which system made each run
In the rows, 128 means zero.
z_586, path 1 (9 x 48)
[[173 157 155  95 150 125 128 110 122 102 165 133 148 109 126 142 110 101
  177 180 143 138  45 110 102 121 150 150  66 172  78 109 153 145 138 104
  120 154 155 115 126 184 103 114  98 132 143 111]
 [155 126 135 136 154 142 185 112 118  95 136  80 170 170 115 108 112  94
  151 153 123 104  93 128 138 108 158 169 107 131  76 110 115 122 121 104
  127 121 150 115 110 164 150  75  94  83 151 146]
 [122  95 120 160 153 140 197 137 125 116 119  81 176 179 152  83 140 118
  115 109 114 119 160 147 169 138 146 146 164  94 122 124  94  96 102 107
  147  86 121 137 114 126 162  72 114  92 136 141]
 [134 104 122 155 114 124 148 149 135 164 100 127 160 139 149 101 165 157
  106  98 131 148 189 148 155 169 129 117 189 100 167 133 107 106 101 127
  140 106  92 133 142  87 127  98 153 127 126 129]
 [157 132 137 117 103 111 106 150 139 173 121 162 133  96 141 128 159 161
  124 111 146 179 152 130 113 179 113 113 168 137 176 139 138 131 118 132
  127 146  96 129 148 118  94 153 155 159 123 103]
 [177 151 148  85 114 111  96 138 131 151 142 168 136  85 127 142 147 145
  154 155 154 172  91 122  97 148 128 120 107 170 138 139 150 150 131 120
  115 165 117 123 147 150  75 139 138 162 137 105]
 [158 151 154 104 137 123 134 122 123 102 159 129 148 117 123 131 116 118
  161 167 142 135  65 119 103 115 144 138  82 169  84 114 148 142 139 110
  122 149 148 122 123 174 111 121 100 127 147 117]
 [140 118 140 132 154 141 171 125 125 101 137  86 160 157 131 112 112 100
  134 149 123 114 106 131 135 114 150 163 112 131  88 113 119 126 119 103
  132 124 147 120 110 154 146  90  96  97 145 136]
 [131 108 121 153 144 133 180 141 132 122 117  97 171 166 146  96 130 120
  115 112 121 119 150 136 155 138 143 145 158 104 119 119  99 109 103 112
  137  95 124 135 112 120 156  88 113 101 137 139]]
z_422, path 2 (9 x 48)
[[169  98 125 147 127 117 183 163 135 168 112 124 197 135 165  80 184 169
  113  97 135 173 187 149 153 198 135 134 203 103 170 129 107 101  92 105
  139 111  83 120 144 113 128  71 148 125 131 118]
 [199 140 147 100 118 103 121 155 141 183 128 165 168  81 154 125 171 170
  142 142 156 198 130 131 123 198 130 118 156 151 170 136 150 138 107 114
  127 154  89 115 156 142  73 118 152 166 132  85]
 [182 163 150  78 130 112  90 129 124 139 154 162 134  78 121 148 125 144
  167 170 161 164  65 113  85 137 134 123  88 190 116 131 168 154 140 109
  113 173 135 123 144 172  77 142 124 155 134 100]
 [134 153 145  99 147 129 118 102 120  88 153 124 122 123  98 144  87  95
  161 170 135 109  59 110 101  85 143 147  72 176  80 121 151 146 150 115
  115 148 168 129 118 176 123 130  95 121 143 133]
 [110 114 125 146 159 147 165 111 119  86 135  74 136 174 107 113  96  91
  129 141 115  85 106 131 144  79 147 157 105 129  82 121 109 125 132 114
  130 114 159 127 101 145 172  90  92  91 137 158]
 [116  95 119 162 144 144 189 139 131 114 112  83 167 176 144  87 125 115
  113 112 114 111 162 140 164 128 141 149 162  91 123 122  94 104 102 111
  140  92 128 137 108 118 170  84 108  94 133 148]
 [163 105 130 140 126 122 173 154 138 154 122 121 179 133 156  91 166 152
  117 103 142 165 171 148 151 180 134 137 183 107 159 132 107 112  95 112
  133 114  95 121 144 119 117  88 145 127 133 125]
 [188 136 144 111 117 111 126 151 131 167 127 155 164  99 144 126 156 159
  148 134 155 183 131 137 118 178 130 121 145 153 152 135 145 127 113 115
  125 147 103 118 152 135  79 113 146 154 135 101]
 [160 153 149  89 124 118 103 125 126 131 143 155 128  88 126 139 128 134
  154 158 150 161  75 116  99 139 133 129  93 176 117 128 159 153 137 118
  118 163 140 124 138 164  88 133 127 152 142 106]]
z_586, path 3 (9 x 48)
[[172 173 155  63  94 101  42 131 141 163 136 211  87  54 119 180 134 151
  152 155 152 180  83 115  71 152 108  99  97 191 157 142 181 170 143 143
  110 195 119 127 150 146  53 200 154 193 122  84]
 [164 168 160  79 142 126  92 107 119  94 162 137 109 105  94 169  84  96
  179 187 145 126  21 110  76 102 143 150  32 200  70 122 167 163 156 109
  107 182 169 118 121 190  90 151  88 139 142 111]
 [128 126 135 137 167 154 175  91 111  67 146  67 152 172  97 114  90  77
  151 169 123  82  70 126 132  70 156 180  69 145  42 109 107 127 144 100
  125 119 170 120 112 160 159  67  85  79 151 162]
 [ 90  84 106 181 159 149 206 130 126  90 118  59 167 198 130  75 123 101
  105 108 104  78 165 146 176 108 147 154 157  79 100 115  76  95 111 118
  148  77 137 137 106 113 194  70 104  71 127 170]
 [ 99  88  97 168 121 123 158 152 139 159  94 118 140 154 146  94 162 156
   84  78 134 134 226 152 170 154 117 112 208  71 177 138  92  94 110 147
  142  87  90 143 134  76 157 108 153 113 109 142]
 [128 128 126 121  88 109  88 163 143 178 112 186 109  92 149 139 159 176
  104  93 134 167 177 132 116 178 106  86 171 117 202 147 135 132 120 153
  131 139  88 136 146 100  95 172 168 175 104  95]
 [158 163 149  81 102 109  61 130 131 150 132 186  99  57 119 165 136 151
  146 146 153 167  93 121  87 146 117 100 101 180 147 147 169 153 148 136
  106 179 117 123 153 145  60 176 148 181 122 101]
 [149 156 156  87 135 130 102 112 120  99 157 142 124 111 108 151  94 106
  164 171 139 131  46 107  85 101 139 139  59 183  81 119 158 158 150 110
  113 165 164 125 123 176 105 145  99 130 137 113]
 [133 125 137 127 159 145 165 109 114  79 141  78 143 167 107 113  93  89
  145 160 120  92  87 128 134  85 157 163  86 135  68 118 121 128 141 113
  123 123 161 127 109 156 151  86  92  94 150 153]]
z_823, path 4 (9 x 48)
[[133  93 114 158 117 122 162 164 143 169  97 125 160 133 159  89 176 160
  100  82 133 156 208 153 160 183 122 116 213  86 186 139 101  97 100 134
  144  96  82 134 141  83 137 101 159 129 114 128]
 [118  87 116 168 151 139 213 143 126 112 114  78 184 189 154  71 139 116
  107 100 114 111 178 139 170 134 144 150 176  85 116 119  86 100 101 108
  143  77 126 136 110 108 180  65 118  86 135 150]
 [150 112 131 151 163 145 197 113 122  98 143  65 182 173 124 103 117  95
  147 157 131 105  97 138 147 110 159 176 114 124  74 114 107 111 117  93
  131 115 147 114 111 156 154  61  91  74 156 142]
 [181 146 153 100 152 134 150 128 118 115 157 120 165 110 129 137 126 111
  177 176 154 142  57 117 112 135 154 156  81 162  76 107 155 130 126  94
  128 141 146 111 129 180 110  93 103 115 153 102]
 [195 151 160  90 122 111 113 144 126 163 144 165 163  77 142 144 148 151
  169 160 161 184  85 123 104 168 135 125 117 170 130 126 159 139 121 112
  115 164 111 111 152 158  71 122 134 158 143  89]
 [173 124 142 115 108 107 117 152 139 170 117 161 153  92 155 118 168 163
  131 113 148 188 158 140 128 193 127 111 172 135 180 139 138 130 111 121
  126 149  92 128 140 121  89 133 150 162 130 106]
 [139 101 112 153 120 121 154 156 142 155 103 124 158 138 144  97 161 158
  104  96 132 147 187 147 155 167 131 125 192  98 172 137 100 105 106 128
  137 107  89 126 140  95 135 100 153 125 122 130]
 [118 100 122 155 142 142 190 144 132 115 117  88 168 177 145  86 134 121
  118 112 117 113 166 141 163 137 138 144 171  92 127 115  91 106  99 111
  141  87 126 131 119 119 163  80 115  96 134 139]
 [151 119 134 141 153 142 187 122 129 102 135  81 172 163 132 107 115 107
  138 146 127 119 103 137 144 119 150 153 122 125  94 110 114 120 112  99
  131 117 148 116 114 152 148  75  98  91 148 140]]
z_422, path 5 (9 x 48)
[[218 118 141 124 118 113 164 162 142 188 120 146 205 101 170 105 193 174
  140 125 162 200 145 140 141 225 142 127 186 128 172 129 130 104  81 103
  136 137  76 104 158 131  81  83 152 143 145  86]
 [216 158 154  77 117 110 107 141 130 163 155 171 161  63 138 147 160 157
  176 171 177 192  73 120  98 185 137 134 107 182 132 120 172 138 125 111
  120 175 107 107 159 171  59 126 140 165 142  81]
 [172 162 155  87 144 127 112 106 116  99 167 131 135 106 114 152 106 101
  172 185 146 133  34 105  95 116 151 149  60 190  67 111 161 147 142 109
  116 169 157 111 127 192  92 132  93 139 148 112]
 [135 129 141 129 159 141 165  93 117  65 151  84 145 153 103 120  97  84
  154 170 125  91  66 121 120  71 151 172  71 152  59 116 121 131 149 103
  120 127 165 126 117 166 144  88  89  88 145 159]
 [123  95 128 160 161 146 204 121 129  95 130  53 183 190 129  83 120  92
  130 123 113  96 135 138 161 107 154 164 142  94  88 117  90 108 112 101
  132  92 143 124  98 132 177  59  94  80 145 155]
 [154  91 130 153 144 128 201 154 133 143 119  99 195 156 163  80 158 141
  123 109 130 147 165 141 169 173 145 144 184  94 140 123 100  92  90  99
  139  96 104 120 124 123 150  68 119 111 133 128]
 [202 120 144 122 118 124 159 155 138 172 128 137 192 111 158 111 175 160
  133 132 153 187 142 148 136 203 141 135 169 135 159 132 131 111  91 106
  129 148  87 112 151 128  94  91 145 142 143  99]
 [198 154 149  90 121 117 117 141 128 151 148 158 160  80 138 134 149 150
  169 158 161 186  84 116 105 164 137 130 112 173 128 126 164 135 125 117
  118 162 117 107 150 166  73 114 134 154 139  91]
 [157 158 160  93 147 128 115 120 119 100 158 135 142 114 118 141 108 111
  168 174 143 136  59 115 101 115 140 139  74 167  88 115 154 148 141 109
  119 153 156 121 125 177 100 127  97 133 143 122]]
z_823, path 6 (9 x 48)
[[ 32 108 103 168 130 153 135 115 120  90  98  88  79 195  96 121  80  98
   89  84  95  60 170 135 147  62 125 131 138  87 114 131  88 123 144 152
  129  88 155 153  93  95 196 145 102  94 109 177]
 [ 68 137 122 145 151 149 123  94 110  63 132  98  87 165  85 136  69  81
  126 152 113  56  97 117 119  47 134 147  70 136  68 120 115 132 159 136
  117 110 175 138  95 136 170 132  89  93 127 164]
 [110 165 145 100 135 133  83 100 118  90 144 134  84 118  87 162  71 101
  156 158 127 101  58 108  84  74 133 130  55 173  79 124 152 154 163 134
  109 159 168 135 115 170 117 172  97 136 129 130]
 [124 165 138  89 100 121  46 115 130 139 130 182  70  82  96 175 114 141
  141 143 143 143 100 115  80 110 111 104  88 177 136 140 160 161 166 152
  113 177 134 129 141 138  81 184 139 164 116 110]
 [ 91 141 124 111 100 111  62 136 133 150 116 183  72  91 121 153 131 157
  109 101 131 140 158 118 108 130  98  83 138 136 177 145 144 149 150 161
  125 136 113 140 141 100 108 192 153 173 100 122]
 [ 67 112 108 149 105 127  95 136 138 137  93 130  82 139 106 127 119 137
   91  82 116 114 201 144 134 102 106 105 163 104 168 145 102 131 142 158
  129 119 115 148 125  73 152 164 141 133  98 157]
 [ 55 109 107 166 127 141 134 115 125  96 108 101  92 177 103 122  91 101
  104 101  99  73 161 133 143  77 120 126 135 103 119 131  97 123 136 146
  130 102 150 148 100 100 177 143 113 101 109 168]
 [ 77 136 125 136 139 141 121 110 124  77 139 103  93 158  91 135  79  98
  123 144 117  83 109 119 117  62 141 139  88 139  83 119 126 130 157 141
  120 113 166 144 102 135 162 142  98 102 117 161]
 [110 162 140 104 137 132  92 109 122  93 143 141  90 122 103 154  88 106
  148 156 123 105  77 112  99  84 128 129  72 166  92 128 149 148 156 132
  120 150 156 131 117 158 126 157  99 131 125 133]]

runs to name
path 7 (3 x 48)
[[126 163 147  92 140 135  85 101 113  77 151 128  78 118  82 167  74  92
  164 177 128  97  36 106  84  65 140 138  35 189  65 124 157 165 168 127
  106 175 178 131 111 179 117 166  92 136 132 123]
 [145 174 144  80  98 114  35 118 129 144 132 193  76  71  96 190 116 140
  150 149 148 154  82 113  72 112 113 107  79 181 139 140 174 162 164 147
  105 186 130 129 140 148  79 199 137 175 121  98]
 [ 94 143 120 103  95 105  50 144 137 157 118 196  72  80 131 158 131 162
  112  98 124 150 168 119 104 135  95  78 147 133 193 155 149 147 144 162
  121 146 107 148 147 101 104 204 168 185 104 114]]
 | z_823
path 8 (3 x 48)
[[188 110 132 134 127 123 173 153 142 162 118 124 192 129 162  91 173 156
  131 120 147 173 152 142 146 193 136 136 181 118 163 135 115 114  91 109
  128 121  91 119 138 125 113  79 146 130 131 110]
 [197 141 154 101 121 113 126 145 136 161 142 160 170  84 140 128 161 159
  161 147 164 186 112 127 115 184 135 126 132 158 142 126 145 134 123 107
  120 156 103 108 149 149  78 111 140 156 145  94]
 [163 159 150  89 134 118 112 130 123 119 152 150 141 103 123 138 119 128
  170 168 151 152  64 116  99 138 140 133  89 172 106 124 158 146 136 109
  118 162 139 116 129 168  85 130 110 142 140 101]]
 | z_422
path 9 (3 x 48)
[[217 147 162  98 130 110 133 140 127 153 151 156 177  88 149 135 156 151
  171 171 173 190  83 126 113 190 151 139 117 170 122 115 156 126 107 101
  128 156 111 104 153 165  73 101 125 144 151  82]
 [195 142 156 112 146 130 165 130 126 122 162 118 189 111 150 120 140 121
  169 179 156 163  66 122 127 167 160 156 101 149  82  98 142 116 100 100
  130 144 138 108 134 180  94  77 105 118 158  98]
 [181 116 143 141 147 140 199 135 128 120 144  88 203 153 153 104 146 117
  153 155 141 136  98 132 152 161 162 168 127 128  95 101 120 106  96  93
  141 119 126 106 128 161 129  58 107  92 152 115]]
 | z_586
path 10 (3 x 48)
[[132 165 139  93 108 111  47 116 128 138 139 181  67  77 103 175 109 137
  142 142 141 141  98 113  85 111 118 102  85 171 134 143 166 157 166 149
  110 177 130 131 143 138  80 189 139 162 119 110]
 [ 76 153 133 119 129 135  73 104 121  78 131 139  61 131  78 156  66 105
  130 144 125  86  92 114  97  70 124 123  73 159  92 124 143 149 170 150
  118 145 163 152 111 137 135 176 104 126 107 144]
 [ 53 123 105 164 138 142 124 112 119  84 113  99  85 174  99 128  81  95
  110 112 103  67 142 124 135  60 129 129 117 110 101 123  98 123 145 143
  131 103 160 151  97 111 176 145 102 102 106 163]]
 | z_422
path 11 (3 x 48)
[[107 154 142 109 147 138 100  96 117  77 148 120  96 137  86 158  79  81
  158 168 124  90  59 111 102  63 135 145  49 165  60 123 145 153 156 126
  112 151 178 129 102 166 137 148  88 115 132 140]
 [ 87 114 121 160 147 154 166 102 114  79 121  69 126 188 105 111  91  90
  119 127 107  63 127 135 146  70 147 154 111 112  80 120  96 118 129 124
  133 102 162 132  97 126 181  97  95  72 130 167]
 [104  94 108 171 146 134 192 137 132 122 108  87 161 179 144  88 135 125
  104  96 111 108 184 142 164 132 136 136 177  78 132 119  83  95 104 123
  145  83 116 139 112 103 178  85 119  95 128 149]]
 | z_422
path 12 (3 x 48)
[[134 107 117 148 107 116 127 164 145 179 101 151 143 117 155 108 164 166
  100  89 128 167 191 143 148 184 118 104 198 103 186 141 117 113 106 138
  136 118  81 132 142  96 122 132 159 140 116 110]
 [101  95 107 175 134 143 173 141 130 130 106  96 152 173 145  88 141 135
   93  95 121 114 194 144 168 141 134 134 188  82 140 129  93  99 107 133
  138  82 109 139 117  89 166  89 130 106 125 142]
 [126 104 126 161 155 148 197 122 118 100 123  67 168 180 126  92 119  99
  121 131 112  92 124 135 150 105 160 163 131 111  89 121  96 114 113 104
  132 100 148 127 109 140 164  71  93  84 137 153]]
 | z_823
path 13 (3 x 48)
[[ 68 108 100 173 146 159 156 102 111  66 112  69 107 198  99 115  81  80
  103 120 102  52 141 132 156  65 133 152 116  96  80 118  84 117 142 134
  127  92 168 137  96 110 198 109  92  74 127 174]
 [ 59  88  96 180 124 143 136 129 129 120  91 100 107 179 110 102 117 126
   82  73 106  90 212 142 162 102 118 122 174  79 147 138  79 107 130 151
  133  82 119 146 112  67 179 122 135 105 106 167]
 [ 79 112 110 135  94 121  87 151 142 155  92 159  83 127 131 131 136 154
   88  67 113 134 202 138 132 132 102  87 178 108 193 152 114 127 132 162
  130 121 108 148 124  82 132 181 159 159  97 132]]
 | z_586
